Each path below is one point turned by a fixed rotation once a step. After each direction that follows a path, write how fast that rotation turns it, in degrees each step (0 if it stays still).
Each turn is a multiple of 5 degrees from 10 to 175, or 0.
Each row of a path follows its step; steps can be skipped.

step 1: [-16  37 -11 -29  -9  23 -29  16 -11  16  29  74 -37  -1 -14 -17  -2   7
  27  -8  18  -3 -25  31  26  -2  41  -4  32  12 -21 -11  36 -10  33  10
 -14  36  21   1  32  20   0  28 -53]
step 2: [ 18  27 -30   2 -29  54  13 -33  18 -35 -17 -43 -21  12  37   7 -15  -3
   2  37  16 -15  33  12  -9  29  16 -47  37  19 -30 -26  20   6  11  -8
  -8  45  27 -43 -21 -15 -12  20 -15]
step 4: [  4  10  25 -27 -21  34 -38 -45 -13 -48   3  24  -9   5  18   9  -1  22
   3   6  19  17  -9   2   6   7   2 -40  47  39 -51 -27  25 -29 -36  27
  20 -10  -6  10  10 -20  -3  23 -64]
step 6: [ 50 -30  -3  10  42  32 -12   7 -29 -47  -4  23 -22   8  41  -7   4  15
 -11   8  17  36 -22  -2  26  37  24 -19   9  -6 -13   7  17 -32  -5  21
  22   2  46 -40   0 -56  45   7 -13]
step 7: [  8 -17  20 -14 -16  61 -42  20   1  32  50   7 -40  49 -32  -2   3  -8
 -21   6  24  30  10 -30  -4   6   7 -48  21  -4 -15  -6  31  26 -12   7
  34   3 -50  -7  -8 -10  -5  14 -37]
step 9: [-16  -6 -17 -46  -6  30  -6   4 -26  -6  36  13 -48  71 -18 -22  -4 -12
  14  20  28  38  -6  -3  -6   4  15  22 -34  -2  27  -7  26 -29  23  16
  14   3  22 -42   8 -16  50  36 -26]
step 10: [ 37  26  55  30 -12  36   0  12  -4   3  33  12 -42  -4 -51  38 -14  29
 -11   4  12  12  21  -5  11  41 -12 -18  45  13  -5  -1  18  15   4  10
 -14  59  34 -28  -7 -21   1  37 -15]
step 11: [-30  -3 -28 -14   9  56 -28 -22  -2  24  -6 -22 -46  16 -30 -13  40   9
  29  14 -39  27   9  32   0  -5  48 -25  25  31  21 -14  34 -11  20 -17
  40   9  20 -45   3   4   0  16  30]
step 12: [ -5  26   2 -15 -34  -4 -31  -9 -11 -10  15  21 -46   2 -16   8 -14  45
 -19  65  20  -6 -21  21 -11  20  -2  -1   7  24   1 -48 -36 -16 -20  60
   6  29  19 -46  -8  -4  46  10 -21]
[ -1  10   4   8   8  10  -7   1  -3   5   2  -4   4  -4   5  -5  -2  -4
   1  -9  -8   0  -3   9  -7  -5   6  15   6   4  16   2   1   0  -5  -5
   7  13   8  11  14 -19   4 -21 -10]	145
[  1   6   0 -10  19   0  10  -6 -10  -2   6  -2  -7  -5  13  -2  -3  -5
  -5   8   9   3   5 -10   4   4  -4  10  -3   0   7  -3 -18   3   5   0
  -3   1  -8  -9 -11  -2  27  -6   2]	115
[ 11  -4   4  11   4   6  10  10 -13   3  -6 -12   1   4   0  -9 -10   3
  -9 -10 -11  -5 -10 -10   0   3 -12   6   0   1  -7   8   9  10  -7 -12
   6   4  -2 -16   0  -6   3  18   1]	100
[ -2 -11   1  -9  12   8  -2  10   1 -14   5  15  -6  11   1   6   4  -6
  -6   2  -2 -16  -7   9 -11   2  -3  -5  -6   3 -10  18  -3   7 -15  -2
   0  -2  -4   7  -7  -7   0 -11  11]	40

step 0: [ 29 -26   5 -21 -32  25  32  15 -36  62  21  -7  16  -3   7  -5  16 -18
 -17  -3  14  18   3 -14 -41 -17 -26  11 -27 -19 -14  14  24 -11   3  66
  30 -22 -24 -15  31   0  16  23 -89]
step 1: [-20  39  -5 -13  11  23 -32  13 -12  -2 -22  23 -10  23  18  29  -6  -2
 -48  43  67 -31 -16  54 -13  -8 -43  19 -16 -11  -6 -34   3  14   4  14
  48 -30 -14 -42  27 -17 -41   9 -41]
step 2: [ -3 -49 -15 -13 -16  18  15 -39  16  57 -25  44 -44  -6  -5  42  43 -36
   7  32  13 -34 -15  50  -4  23  27  31 -27  -9   5 -14  18 -16 -24  31
 -29  16  22 -46  17 -25 -23  -9  -6]
step 3: [ 14   1 -19   5 -36   6  54  31  -2  27 -33   7 -18   5  35  -1  28 -20
 -29 -14   4  -6   7 -28 -36  11  36 -34 -12  -2 -27  -3  26 -29  -8  59
  -7 -56 -27 -18  49 -18  10  18 -64]
step 5: [  8 -52  -1 -14 -17  19 -25 -28 -22  60 -45  15 -13  22   9  45  29 -29
 -35  40 -30  -7 -16  31 -12  -5  -5  36 -20 -44  24  19  14   9   4   5
 -32  15  36 -28   6 -25  29 -19 -53]
step 6: [-10   9   3  15   2 -29  35  23   0  51 -53  -9   3  19  30  10  16 -10
 -44  33  16  -6  46  31  -6   8 -13 -36 -19 -23 -38 -25 -24 -54   3  36
 -20 -26 -36  -1  46  -9  12   1 -55]
step 7: [ 14   1 -15 -12 -35 -18   1 -16 -15  33 -24 -16  17  38 -31 -38  56   4
  -9  12  49 -32  -2  42  50   5 -15  18  10  18   9 -25  39 -19   4  24
   7 -39   3 -61  -4   5 -51  27 -34]
step 9: [ -7  -4 -12  18  20  12  12  51   4  55 -27  34   8 -19  23  -9  26  24
 -74  21  27 -42  27  34  -6  10 -35 -30 -14 -25  -2 -21 -26   7 -18  51
 -15 -30   9  10  58 -21  -1  -8  -2]
step 12: [ 16 -28 -23 -30 -10 -25  15  53  12  56  -9  21  60  -7 -12 -26   2   7
 -57  12  24 -10  10  31  15 -18 -53 -19 -51 -28  30   2   3  11  -7  52
  -2 -30  17  13   9  10   7  20 -33]
[  5  14 -11  12  -2 -13   8  -2   5  -6  -5   3 -11   2  -7 -16   0  -9
   9  -8  -5  -5 -11  -1  15  -5   3   5  -8   5   0  10   6 -17 -14   4
   1   4   0   4   6   3   3  13  -8]	90
[ 17  -1  12   5   4  10  -4  -6   0  19  10  -4  -7  -2   7  12   1  -4
  -1  -7 -16  -8 -11  -3   2   2   5   6   2   1 -22   6   8  -3  14   2
  -5   1  -5   8   0   5   9   6   0]	130
[ -3  -1   9   3  -6   1   2   1   8   5  -5  -1   7   1  -8   3  -9   1
   0   4   4  -5 -12  18   2  -1  -9  -5  -7  26  -2   9  -4   7   3  -1
 -13 -12  11  10   0   4 -19   7   8]	135
[  5  -4   1  -3   3   6   9 -15 -16  -5 -20  -4   0 -17  -2   1  -2   6
   9  -1  -5   1   1   8 -12  14  -5   9  -3  -2  -6  14   6   2 -17  -4
  -9   1  -1  -6 -12   0   3  -5   1]	125
[ -8 -12 -15  -3  -5   8  11  -4 -10  14   8  -5  -6  -1 -10  -8  15  -5
  -9  -2   9  -2   2   2   4 -10   7   5  -2  11   3   0   2  10  -1   5
   2   9   8  10 -20   8  10   0   0]	145
